In the data rows, the value 128 means zero.
Here are some points, one per row:
[132 170 156  77 114 112 147 102 156 139 107  64  98  80 205 126  59  72  84 125 138 140 129 106 110 152 139 100  93 168 153  65]
[106 151 170 128  95 156  99 151 158 130 135 131 151 143 124 113 141  91  94  99 168 133 139 156 102 117  71 105 151 108 106 163]
[151 110 151 180 166 122  69 171 146 149 161 118 128 126  55 112  89 138 159  82 111 136  73 120 105 109 157 148  70 140 143 142]
[172 107 142 138 155  96 105 147 118 124 177 161 110 150  76 104 127  80 155 154 138 129 128 121 161 125 151 181 105  94 116 191]
[209 110 154 180 144 136 120 190  84 138 114 151 152 112 142 114 193  74 103  88 156 119 112 121 160 143 110 169  92 139 162 168]
[202 123 127 151 135 106 143 189  56 118  83 157 136 117 132 105 120 183 168 209  78 102  96 133 120 138 100 150 154 187 164 154]
[127  99 116 158  61  74 153 158 101 112 112 176 112 169  95 150  83 139 124 162 133 106 108 162 111 185  64 114 131 214 180  79]
[120 128  64 167  79 116 149 108 136  64 122 160  72 134  87 138 130 145 155 179 143 108  86 144 122 181 120 105 140 161 221 118]
[183 102 107 142 121 114 153 110 173  80  72 145 159  93  95 144 121 124  97 166 107  74  59 115 101 166 106 119 121 131 139 130]
[195  65 127  88 176 120 135 140 118 142  89 142  94 118 132 161 163 147 134 127 111 137 125 105 166  81 112 181  28 117 140 126]
[189  53 135 176 124 142  98 137 102 125 175  67 164 150  72 130 113 101 202 123 115 181 120 138 141  95 121 144 118 121 145 143]
[154 121 146 161 147 152 108 109 101 164 151 108 173 125  48 136  97 101 137 113  72 155 110 127 136 130 107 170 110 104 116  98]
[151 131 115 162 180 154 119 120 117 126 161  97 164 165  97 128 143  82 117 112 139 134 127  90 147  77 156 181 172 142  95  96]
[ 79 110 134 103 122 151 133 178 128 143  92 102 150 126 136  82 109 131 163  98 163 157 135  81 128 153 167  78 149 124  31 110]
[136 133 109 127 129 133  90 100 176 112 170 134 116 173 240 113 108 144 151 138 124 118 138 118 103 136 184  95 163  88 122 101]
[ 67 171 146 187 111  65 121 107 130 112 123 120 108  71 169 122 121 207  95 127 121 110 207 169 142 104 208 103 153  65 127 100]
[ 61 168 127 149  92 117 122 119 150 109 135 106 136  68 165  90 114 161 112 166 135 117 116 146 111 112 190  99 169 120  98 127]
[ 77  93 142 127  97 122 148  75 149 228 169 112 156 139 187 142 153 145 121 132 124 143 135 131  91  77 150  95 188 124 109 103]
[ 68 155 162 167 103 150 132 120 172 151 159 109 124 119 171 132 185 125 141 138  93 166 171  76 109 106 139  65 113 113  70 133]
[108 140 169 164 155 127 117  80 184 185 131 126 124 130 141 122 175 147 164  66 145 186 172 106  98 137 127 138 113 116  49  96]
[141 127 137 137 165 162 109 107 101 159 194 126 124 142 125 137 125 180 139  53 121 168  88 103 132  86 174  89 161 104   4 124]
[152 162 215 127 169 134 127 123 137 115 153 144 215 131 150 125 173 145 163  90  90 184 160 127 112 145 168 141 124  97  64  89]
[113 158 121 112 129 168 133 116 165 194 162 120 190 125 118 112 205 132 179  69 107 143 148 121 123 125 144  87 106  94  85 137]
[104 186 152 150 149 146 154 119 137 168 128 104 104 155 153 177 197 109 144 190 111 127 208 161  87 125 154  39 197 131  72 133]
[ 98 175 173 131  87 122 124  60 126 116 103 123 165 128 160 146  90 185  96 151 142 129 141 129 139 132 186  59 135 149 141 116]
[ 52 144 116 119  92 103 143 143 152  92 115  99 173 158 215 129 127 181 107 163 133 127  98 179 147  97 216 112 113 109 114  98]
[103 137 118 162 110 104 115 141 168 191 131 114 137 141 206 112 128 146 120 114 131 111 180 104 106 136 171 101 171 110  96 156]
[100 141 170 138  73 161  97  66 126 157 155  91 162 170 135 122 225 153 119  70 108 199 118 128 129 170 155 114 135  87  96 144]
[151 187 161  89 202 172  80 140 121 165 139 167 169 149  94 134 146 120 113 126 106 197 139 132  96 149 148 151 101  72  77 153]
[125 158 204 152 193 130 131  99 158 157 130 110 125 176 115 137 167  88 143 100 127 156 134 113 113  76 134  96 117  88 134 115]
[146 124 109  67  88 138 132 132 150 135  98 108 107  81 153  78 105 140 101 131 126 130 126 124 120  93 137 110 142 150 177  98]
[125 108 118 107  75  87 196 111 120 136 158 125  87 147 153 121 144 166 147 126 152  42 154 135 158 210 116 108 121 135 161 118]
[111  80  69 137 124 138 178 118 153 112 150 161  87  82 138 160 110 136 140 105 177 116 135 177 131 156  95  97 142 167 175 138]
[171 164  90 160 117 132 173 153 138 113  88 164 151  84 140 131  93 107 114 127  54 116 100  98 131 163 123 210 163 166 205 167]
[147 124 143 107 154 134 113 154 112 113 193 165 114 105  88 125 196  70 135 120  84  84 112  84 151 111 122 207  75 148 174 143]
[140  98 127 158 157 108 109 130  78 120 163 136 106 129  47 128 169  84 139 120  91 158 101 113 119 116 161 144  83 157  90 168]
[149  60  93  83 107 106 125 166 112 117 126 173 152 141  92 124 146  78 133 131  96 185 107 110 181  87  99 149 139 135 146 144]
[171 114  76 128 155 109 119 189 125  89 103 153 137  94 143 148 112  73 100 155  62 115  60 118 171 166 105 133  93 154 131 130]
[136 133 112 104  79  58 220 116  75  95 152 149  88 105 114 123  72 128 104 142 162 119 120 144 102 132  94 111 128 171 161 112]
[121 106 108  93  92 107 162 149 106  90 122 120  55  94 130 177 162 178 112  94 173  93 110 143  83 181  95 119  96 158 160 136]
[103  95 113  97 102 113 147 120 117 166 127 181 135  96 116 143 119 139  74 181 191  89 137  98 161 141  98 115 158 164 161 115]
[139 165  75 142  60 113 166 140 153 142 113 145 128 145 115 142  90 123 114 145  99 115 101  90 124  83  79 152 106  78 104 124]
[158 142 114 150 109 128  81 130 112 118 177 106 124 139  74 189 118  47 171 120 129 182  73 132  95 107 149 169 112 117 110 131]
[143 106 166 187 157 139  73 152  80 109 133 131 128 160 101 137 107  57 171  72 132 126 108 167 111 124 157 152 112 148 102 155]
[122  78 155 171 166 196  95 110 127 103 106 181 114 136  89  94 116 102 158  88 113 182 112 142 178 125 159 171  86 134 107 150]
[157 149 168 106 129 121 139 168 101  88  84 135 145 164  80 140 119  73  90  75  74 138 122  90 137  92 162 121 163  98 145 123]
[126 151 132 125 130 123 159  95 159 130 111  94 128 161 121 143  94 161 122 133 132  99 122  87 151  81  64 123 134 156 137 171]
[119 158 145  46 130 129 187 151 165 150 131 118 115 111 168 174 111 132 140 109 130  80 114 166 149 160 107  85 140 126 175 104]
[101 196  45  93 133 113 142 116  92  85 142  81 134  99 150 113 135 167 114 108 182 109 157 153 133 165  82  98  99 103 162 124]
[126 107  38 146 123 151 144 127 101  86  67 146  86 135 101 109  74 113  91 143  93  90 151 100 123 182 118 128 122 157 152 104]
[106 120  79 151  88 129 156 142 113 112 109 174  88 117 107 109 103 140 106 158 188 111 132 212 106 161  92 117 103 167 220  88]
[110 164 127 111 110 148 133  95 174 144 169 169 155  99 188 137  86 145 134 135 111 139 194 120  88 122 143  94 142 122 108 113]
[ 89 150 132  67 110  97 141 111 159  63 145  93 137 153 143 118 122 150 106 141 166 117 174 141 123 181 159 123 135 148 152 103]
[ 50  92 130  88 114  87 139 110 143  61 129 106 128  99 160 174 134 168 125 137 167  97 136 114 141 166 104 115 110 127 162 145]
[112  85  64 128 144  62 153 140 100 132 111 183  72 154 165  89 114 121  54 166 109 110  80 137 131 119  90 123 150 164 176 178]
[140  91 111 115 151 114 140 177  72 150 101 129 145 127 102 133 144 104 197 139 116  93 146  97 138 117 143 171  88 112 171 154]
[220  98 124 159 168  97  83 140 125 128  97 132 110 136  80 144 135 102 185 141 144 153  91 119 150 128 162 163 128 130 112 116]
[160  87 118  93 183 159  73 106  85 129 140 149 148 119  93  84 141  96 132 108 116 142 129 144 155  93 111 212 147 149 121 136]
[ 96 131 110 148 145 107 146 149  94 130  91 144 158  78 118 163 110  78 117 160  94  80  60 118 145 168  93 148 105  86 150 133]
[131 141 113  99  77 106 116 121 128 141 127  83  83 122 126 157 116 167  95 181 159 147 159 143 187 191  92 149 123 148 147 119]
[127 178 100  76  78 118 118 116 141  82 102 108  88 147 153 145 102 178 136 104 182  95 175 177 131 175 142 109 127 152 140 133]
[120 190 109 112  89 134 112 116 149 152 143 127 134 148 179  92 134 121 144 133 157  96 142 120 144  97 124  96 141 152 130 102]
[140 175 219 172 169 182 139 110 120 137 138 122 127 152 118  85 144 138 138 122 120 156 102 119 125 107 112 146 156  79  64 128]
[134 144 159 160 209 214 142 176 104 137 179 115 181 164  97 109 132 123 127 147  65 145  91 152 134  84 158 143 139 130 109 113]
[113 125 178 121  98 189  89 122 185 150 157  75 149 158 138 110 153 133  91 104  80 161 111 153  84  90  96  66  99 109  83 143]
[ 96 134 138 113  99 123 112  96 119  79 131 106 108 128 187 104  82 150  97 144 149  85 163  94  90 158 143 109 155  82 139 110]
[ 72 166 119  90  94  52  90 156 183  65 106 126 108  75 172 140 143 187 123 123 109 124 168 153 109 141 125 135 186 142 125 119]
These points spread out most along one direction. Take the direction at right angles to it along which they spread out most. Go by this last direction. How far along it is each point below, from 0 to 99? The average is 50, and the first point in the table lies past the average. One standard deviation of the points above along it is 16.
[202 123 127 151 135 106 143 189  56 118  83 157 136 117 132 105 120 183 168 209  78 102  96 133 120 138 100 150 154 187 164 154] 27
[ 52 144 116 119  92 103 143 143 152  92 115  99 173 158 215 129 127 181 107 163 133 127  98 179 147  97 216 112 113 109 114  98] 71
[ 79 110 134 103 122 151 133 178 128 143  92 102 150 126 136  82 109 131 163  98 163 157 135  81 128 153 167  78 149 124  31 110] 66
[113 125 178 121  98 189  89 122 185 150 157  75 149 158 138 110 153 133  91 104  80 161 111 153  84  90  96  66  99 109  83 143] 69
[136 133 109 127 129 133  90 100 176 112 170 134 116 173 240 113 108 144 151 138 124 118 138 118 103 136 184  95 163  88 122 101] 71
[126 151 132 125 130 123 159  95 159 130 111  94 128 161 121 143  94 161 122 133 132  99 122  87 151  81  64 123 134 156 137 171] 50
[220  98 124 159 168  97  83 140 125 128  97 132 110 136  80 144 135 102 185 141 144 153  91 119 150 128 162 163 128 130 112 116] 31
[127 178 100  76  78 118 118 116 141  82 102 108  88 147 153 145 102 178 136 104 182  95 175 177 131 175 142 109 127 152 140 133] 60
[140  91 111 115 151 114 140 177  72 150 101 129 145 127 102 133 144 104 197 139 116  93 146  97 138 117 143 171  88 112 171 154] 31
[147 124 143 107 154 134 113 154 112 113 193 165 114 105  88 125 196  70 135 120  84  84 112  84 151 111 122 207  75 148 174 143] 27
[151 131 115 162 180 154 119 120 117 126 161  97 164 165  97 128 143  82 117 112 139 134 127  90 147  77 156 181 172 142  95  96] 46
